In the rows, 128 means zero.
Each path below is one point turned by a fixed rotation once a step. After each direction that follows a path, write how fast that rotation turns it, in degrees per step (0 if it stays still).
Each turn is a multiple of 5 degrees from 10 to 175, or 0.
Each row of a path follows its step; steps can be skipped.

step 4: [134 136 124 122 131 137 114 134 121 120 128 125 135 135 121 121 138 135
 133 128 130 116 129 128 122 123 120 137 134 130 153 136 124 125 133 124
 130 117 132 139 121 124 111 122 143 114 132 122 124 137 125 117 123 120
 127 137 124 139 136]
step 6: [134 123 121 125 129 130 126 120 131 149 127 133 109 119 132 135 127 112
 124 129 136 129 116 129 112 130 124 138 130 124 120 118 133 127 131 137
 128 130 113 138 127 130 115 118 132 121 120 128 126 122 136 124 148 128
 125 133 116 129 120]
step 7: [122 126 123 124 126 129 137 129 123 128 145 122 133 116 127 133 131 135
 144 125 123 141 131 127 125 124 130 132 151 125 122 119 135 121 134 126
 130 135 129 130 147 142 130 132 135 117 125 132 125 128 133 120 141 126
 110 142 130 124 139]
step 8: [113 138 119 140 134 132 126 127 126 133 138 118 125 132 134 128 131 123
 125 108 116 142 142 127 135 126 125 121 136 135 120 125 119 124 110 128
 136 141 130 125 110 130 130 133 135 122 135 117 117 132 127 137 133 130
 125 124 124 119 128]
step 12: [126 135 127 123 137 126 121 138 133 113 125 125 114 118 136 123 134 126
 128 135 115 113 120 134 126 131 130 125 134 134 121 123 131 126 125 115
 127 122 114 144 130 143 119 133 125 119 111 142 129 124 123 129 136 122
 129 130 130 122 111]
step 17: [132 133 139 133 126 129 120 128 149 132 135 126 128 132 132 129 127 122
 125 105 132 139 124 140 127 141 123 132 129 120 110 124 120 142 135 123
 135 120 130 123 128 136 125 138 123 124 115 117 128 122 136 136 130 113
 129 118 129 128 122]
step 22: [117 133 123 131 114 130 118 124 124 133 146 143 132 127 138 131 133 124
 133 121 126 118 135 132 127 146 121 127 142 145 127 127 129 124 126 131
 138 140 135 132 130 129 131 119 126 121 126 120 127 126 134 118 130 127
 119 135 105 134 120]
step 25: [127 127 127 131 140 120 131 131 119 126 126 117 137 126 125 132 133 122
 115 128 131 146 138 140 143 117 124 127 131 128 127 133 132 122 130 145
 138 120 123 122 121 121 130 116 135 105 128 114 131 127 131 130 131 116
 126 134 123 139 138]
Directions:
[124 129 126 126 128 129 130 130 129 124 128 130 130 126 126 128 127 131
 131 128 129 125 127 128 124 124 130 127 130 129 128 132 132 131 126 128
 127 127 131 125 125 127 129 126 127 129 128 127 126 129 133 129 131 125
 127 132 127 129 130]
125
[128 128 128 128 128 126 130 130 129 125 124 129 126 131 126 128 126 128
 125 128 127 124 125 127 126 128 126 125 127 128 126 129 124 126 128 127
 130 126 130 129 129 125 128 128 129 126 122 130 129 130 123 127 125 125
 130 129 126 127 133]
45
[127 130 126 125 133 130 126 128 126 127 127 127 129 130 129 130 126 129
 126 126 126 130 126 125 129 128 125 128 129 134 130 125 129 129 128 126
 132 130 130 127 128 126 128 134 126 131 126 130 126 128 129 128 130 128
 125 127 132 130 128]
70
[126 128 128 129 130 132 128 125 128 129 127 131 127 127 129 126 129 127
 129 132 130 130 130 124 128 126 133 131 124 126 131 131 127 128 128 125
 126 128 128 131 127 129 126 134 127 127 122 128 129 125 130 126 128 127
 127 131 127 126 129]
125
[125 130 130 130 129 129 128 126 131 129 127 122 129 129 125 127 130 126
 133 125 129 126 127 127 126 130 131 129 126 133 125 129 128 128 126 129
 131 128 130 128 129 132 128 130 128 127 131 130 130 126 123 127 130 128
 127 132 128 127 128]
70
